128 stands for zero in the data rows.
Here are some points, one per row:
127 184 164 126 155 134 89 102 126 143 136 104 101 140 133 135 149 163 71 79 96 99 147 187 108 64 115 59 154 90 100 172
108 192 159 77 82 55 115 181 100 85 150 142 170 174 144 157 169 164 122 102 197 80 134 146 108 128 145 149 43 156 137 188
120 84 169 170 133 100 134 165 67 60 96 105 84 140 111 94 97 154 112 140 106 134 144 76 138 168 190 182 149 141 111 127
105 113 165 194 139 107 148 144 178 156 99 154 142 110 123 211 167 151 156 126 115 144 125 183 198 81 137 193 120 96 153 114
149 164 138 100 154 168 156 149 105 202 129 128 95 137 126 86 172 189 115 92 133 143 115 181 65 45 155 62 136 123 76 177
131 210 162 96 166 174 85 138 80 134 86 155 133 143 74 138 159 153 140 83 160 115 92 172 157 81 112 64 160 144 68 159
139 147 140 140 131 147 176 108 125 131 166 142 179 130 129 149 78 160 162 104 72 144 109 67 114 137 84 127 132 172 151 96
133 134 109 158 164 187 203 173 141 115 153 137 189 96 163 163 62 109 142 133 128 140 129 127 91 125 74 126 135 163 113 122
150 110 115 192 137 160 71 197 91 76 137 34 109 128 146 97 180 148 129 131 124 133 85 104 136 167 111 169 150 108 121 91
145 129 135 231 72 85 137 108 176 191 88 156 128 131 114 108 137 65 125 53 133 124 119 158 174 105 149 150 132 110 184 142
146 137 134 148 103 159 110 157 116 106 111 137 149 132 141 168 118 50 131 198 145 152 121 155 186 122 176 51 58 77 202 123
166 101 112 74 155 67 119 82 95 117 77 94 144 139 143 138 109 79 169 116 77 106 145 155 103 134 94 88 153 160 159 112
195 100 153 69 129 120 155 157 146 160 120 175 173 139 136 116 151 105 112 153 72 136 176 142 93 184 125 113 122 161 101 32
134 186 157 130 184 92 119 123 117 198 128 125 162 78 120 131 148 158 160 158 198 87 156 110 161 175 117 198 114 77 166 169
131 159 139 41 81 40 118 100 116 148 178 81 135 93 124 130 115 175 124 112 166 121 107 153 148 144 132 186 90 95 139 168
80 149 169 101 183 177 183 135 167 155 94 44 145 142 144 94 111 161 86 107 122 83 139 130 123 80 176 88 158 139 94 179
120 136 116 103 134 122 128 116 187 142 63 110 121 128 124 90 98 143 119 139 89 72 87 83 92 118 126 105 80 140 83 163
144 89 164 183 107 126 109 124 90 83 132 121 91 95 141 111 133 112 145 160 137 113 124 126 85 150 150 138 149 184 91 124
98 75 100 92 185 121 158 106 125 70 107 175 142 144 145 100 106 128 68 167 119 136 122 161 105 106 81 130 121 115 145 121
70 158 62 173 158 174 94 83 102 125 141 118 156 119 95 135 141 131 105 175 98 151 180 47 111 88 139 184 135 150 134 100
111 123 142 218 78 116 131 141 144 172 88 195 153 129 148 143 148 142 141 106 169 124 104 173 169 110 150 144 122 155 224 116
125 32 178 154 90 174 59 175 151 57 180 45 110 147 166 58 183 113 121 166 145 118 101 116 127 151 112 183 191 89 149 108
118 170 137 60 86 48 111 180 128 163 162 121 153 109 108 147 141 180 125 140 159 112 112 151 139 146 155 165 66 113 88 169
180 139 139 139 142 116 143 132 173 193 88 159 149 115 102 176 154 165 97 164 161 154 91 141 143 168 152 185 164 141 209 189
141 152 149 156 119 160 146 59 106 93 145 147 162 120 140 133 67 111 128 141 95 131 122 132 107 138 104 165 148 168 114 103
138 126 131 143 119 187 138 60 105 132 159 162 160 120 179 141 91 111 116 169 103 133 134 119 104 128 120 167 161 160 98 108
154 101 123 146 134 119 121 92 158 187 94 137 105 102 93 199 137 162 121 143 146 139 112 200 144 143 150 183 118 127 200 143
103 126 81 177 130 136 128 94 98 107 156 101 141 122 94 137 152 135 130 135 132 166 148 67 117 115 124 116 152 142 129 97
176 95 118 86 159 63 114 110 121 127 117 105 167 122 121 146 113 92 172 85 80 97 148 138 152 130 89 72 145 168 106 87
129 100 94 77 141 155 158 166 134 102 82 147 123 102 121 177 137 70 105 135 83 109 143 88 128 107 71 109 131 103 124 135
111 137 144 192 107 120 118 145 110 168 97 139 130 106 139 120 121 51 141 180 154 143 144 160 146 89 153 68 47 97 195 121
174 139 109 167 103 132 119 146 143 132 137 159 135 85 120 76 137 47 137 166 127 144 159 171 179 110 176 59 85 117 201 157
70 184 162 71 166 145 87 160 142 123 134 153 79 178 117 134 119 115 143 104 141 138 115 159 105 100 118 99 163 138 130 163
144 110 145 155 113 108 94 137 133 38 131 131 80 80 123 130 92 164 145 121 117 154 160 76 112 141 180 131 157 129 111 130
121 108 83 86 140 115 167 137 138 144 123 135 140 152 145 134 123 113 90 116 140 126 151 97 151 120 112 116 143 143 125 33
163 151 111 145 94 108 101 110 106 140 158 147 115 150 200 77 107 117 156 230 119 131 118 167 212 107 170 69 94 94 194 134
67 134 157 60 108 138 151 120 87 144 170 129 117 152 140 132 152 104 139 63 130 107 153 158 169 179 172 144 98 111 86 199
118 157 154 71 136 153 82 144 136 146 154 140 49 155 95 129 113 67 132 78 144 147 90 145 124 107 116 154 93 135 99 155
108 144 170 136 151 145 116 112 171 143 108 101 113 180 131 139 110 172 44 98 91 114 99 104 146 107 120 78 93 88 84 137
154 115 127 151 129 113 134 141 182 217 147 155 135 113 102 172 152 160 130 155 139 111 111 175 130 201 133 176 141 80 156 203
96 197 152 83 133 132 120 127 190 113 119 127 103 180 136 117 195 112 200 86 184 216 162 126 118 171 137 165 58 134 94 153
152 182 147 141 164 89 157 108 165 164 136 154 123 101 112 174 167 165 125 148 182 69 129 136 132 200 150 196 138 72 178 147
132 147 112 130 115 117 176 127 98 141 160 113 105 202 130 83 83 109 204 241 145 93 111 165 202 99 211 97 112 41 168 117
86 121 116 132 140 148 123 101 163 157 74 106 114 154 158 108 99 184 80 135 140 107 107 109 122 136 111 58 99 136 77 151
151 85 112 168 102 72 113 151 91 100 169 111 50 122 150 160 185 126 174 116 112 77 94 74 99 82 141 116 141 168 113 89
170 83 116 110 187 116 185 155 129 67 89 181 138 134 159 109 137 91 66 147 122 126 133 116 153 73 75 140 124 96 95 135
129 86 65 77 158 69 82 129 153 149 105 120 186 123 130 140 95 91 165 130 102 114 168 136 126 163 116 84 175 162 86 111
93 139 129 168 26 109 137 119 144 136 76 145 130 81 110 98 143 88 130 133 141 148 122 157 176 80 120 114 105 101 204 107
125 146 128 146 88 196 198 164 147 116 147 142 163 127 137 165 86 168 111 139 61 155 161 97 124 167 83 131 123 185 138 122
117 160 154 79 116 133 134 143 100 142 173 145 117 160 107 104 139 98 148 38 167 151 121 159 136 159 148 158 77 124 96 189
119 84 129 136 124 148 34 169 58 122 110 127 118 111 135 88 132 147 108 157 109 149 116 64 120 138 174 185 164 103 134 121
120 97 122 181 139 110 118 145 90 62 127 100 49 119 128 123 122 171 97 139 157 145 173 99 156 166 143 136 147 150 88 102
133 102 115 208 126 101 102 127 114 67 176 110 120 109 102 145 145 106 128 148 148 122 113 111 93 143 164 103 157 170 79 129
146 117 65 77 126 99 100 90 150 150 112 134 146 138 127 145 119 94 109 112 146 102 177 109 113 168 133 101 157 160 112 46
126 126 150 93 157 112 112 132 121 178 174 125 156 100 123 115 159 174 161 121 152 99 197 120 162 155 122 187 66 80 165 195
136 127 139 143 143 143 74 207 76 77 130 93 81 73 112 123 114 182 140 102 118 129 131 116 98 152 153 159 155 116 157 67
193 111 162 117 103 167 128 92 125 114 142 167 139 133 162 133 38 140 132 146 145 149 176 123 96 102 117 179 163 121 101 77
114 118 95 101 134 174 153 92 176 71 80 146 142 131 129 77 135 186 140 114 90 55 77 177 135 123 120 98 93 135 87 114
153 169 182 131 181 163 115 82 151 157 98 48 143 168 118 131 143 154 93 86 116 113 93 116 98 91 128 68 96 110 95 165
90 175 127 102 118 101 110 138 117 133 153 138 135 160 186 117 170 123 167 66 169 129 158 145 135 170 152 146 71 133 99 204
107 108 121 127 162 143 136 82 172 107 131 179 130 127 119 75 128 171 153 117 102 82 105 129 97 138 66 58 108 109 124 136
117 110 92 162 68 145 179 78 114 116 113 89 141 154 82 126 110 132 114 165 109 160 175 115 92 126 111 155 141 153 104 137
146 96 140 158 103 135 146 108 72 82 147 109 100 91 142 161 190 141 179 118 123 157 100 74 118 134 146 93 172 107 120 90
115 66 136 187 133 104 102 128 114 72 212 135 96 116 109 161 147 103 142 139 130 95 106 117 59 110 169 104 135 167 118 119
95 127 111 160 81 124 133 113 127 147 130 95 191 137 104 108 100 112 132 167 108 148 174 134 43 142 133 161 164 138 89 91
99 180 145 119 154 120 119 174 107 180 126 144 78 183 129 118 119 104 150 93 114 210 91 170 122 132 88 128 152 111 79 174
155 105 98 59 120 135 145 150 120 124 62 120 128 121 138 160 115 80 131 138 102 104 162 117 87 104 88 126 135 127 123 95
111 169 154 38 134 159 126 135 138 137 162 109 72 158 132 114 158 73 151 79 162 158 94 113 149 131 120 165 100 156 118 165
66 87 137 85 131 126 150 119 168 111 105 132 161 123 105 118 110 161 136 133 144 109 107 99 126 102 71 65 133 127 116 129
148 91 50 99 133 129 159 113 137 134 149 159 154 173 122 147 123 129 113 92 109 144 131 72 130 137 137 93 133 129 158 81
74 116 115 115 169 92 175 105 171 108 154 168 138 88 125 104 113 113 91 145 109 137 84 107 84 141 91 74 109 102 131 109
164 106 88 154 100 165 125 102 108 126 156 139 158 164 120 95 100 138 105 169 132 159 189 118 152 98 103 176 177 162 98 120
147 120 99 163 106 167 78 193 45 101 127 38 84 78 145 121 132 162 100 110 151 134 100 133 102 173 104 153 167 97 134 104
148 120 68 122 147 161 160 133 152 113 156 121 160 138 124 156 53 104 116 113 156 130 149 113 125 96 87 129 169 129 122 103
125 152 118 146 117 163 188 115 144 130 156 157 140 137 134 140 78 153 101 123 70 129 125 58 141 190 112 141 104 188 136 98
146 98 78 73 140 135 141 126 120 106 74 146 139 106 164 149 116 69 114 105 104 112 125 104 82 117 129 117 134 110 157 103
96 212 134 63 163 137 117 149 150 125 148 110 81 152 126 89 154 107 104 130 132 163 99 166 110 105 123 100 176 151 146 161
102 132 146 207 48 84 131 126 180 202 113 177 110 108 108 84 127 70 135 106 131 105 125 153 190 108 129 139 143 102 168 106
149 79 148 160 94 150 117 89 73 101 131 121 111 123 106 146 171 141 155 144 149 148 129 90 132 149 116 92 167 142 108 96
141 82 135 133 168 107 125 99 158 180 127 124 137 69 98 165 139 168 129 124 127 183 96 188 209 80 156 210 104 142 175 122
Along one direction, these points spread out more than along any other. Take the direction at right angles to it along which they spread out most. Go by this last direction. How many in every 100 of the points above lie lower along it than each point below? Round to a whole number. More than half of the points above lie lower than the first one.
174 139 109 167 103 132 119 146 143 132 137 159 135 85 120 76 137 47 137 166 127 144 159 171 179 110 176 59 85 117 201 157 8
129 86 65 77 158 69 82 129 153 149 105 120 186 123 130 140 95 91 165 130 102 114 168 136 126 163 116 84 175 162 86 111 71
146 117 65 77 126 99 100 90 150 150 112 134 146 138 127 145 119 94 109 112 146 102 177 109 113 168 133 101 157 160 112 46 59
70 184 162 71 166 145 87 160 142 123 134 153 79 178 117 134 119 115 143 104 141 138 115 159 105 100 118 99 163 138 130 163 93
170 83 116 110 187 116 185 155 129 67 89 181 138 134 159 109 137 91 66 147 122 126 133 116 153 73 75 140 124 96 95 135 65
125 146 128 146 88 196 198 164 147 116 147 142 163 127 137 165 86 168 111 139 61 155 161 97 124 167 83 131 123 185 138 122 53
154 101 123 146 134 119 121 92 158 187 94 137 105 102 93 199 137 162 121 143 146 139 112 200 144 143 150 183 118 127 200 143 10
133 134 109 158 164 187 203 173 141 115 153 137 189 96 163 163 62 109 142 133 128 140 129 127 91 125 74 126 135 163 113 122 63
111 123 142 218 78 116 131 141 144 172 88 195 153 129 148 143 148 142 141 106 169 124 104 173 169 110 150 144 122 155 224 116 0
74 116 115 115 169 92 175 105 171 108 154 168 138 88 125 104 113 113 91 145 109 137 84 107 84 141 91 74 109 102 131 109 75
121 108 83 86 140 115 167 137 138 144 123 135 140 152 145 134 123 113 90 116 140 126 151 97 151 120 112 116 143 143 125 33 57
163 151 111 145 94 108 101 110 106 140 158 147 115 150 200 77 107 117 156 230 119 131 118 167 212 107 170 69 94 94 194 134 6
141 152 149 156 119 160 146 59 106 93 145 147 162 120 140 133 67 111 128 141 95 131 122 132 107 138 104 165 148 168 114 103 48
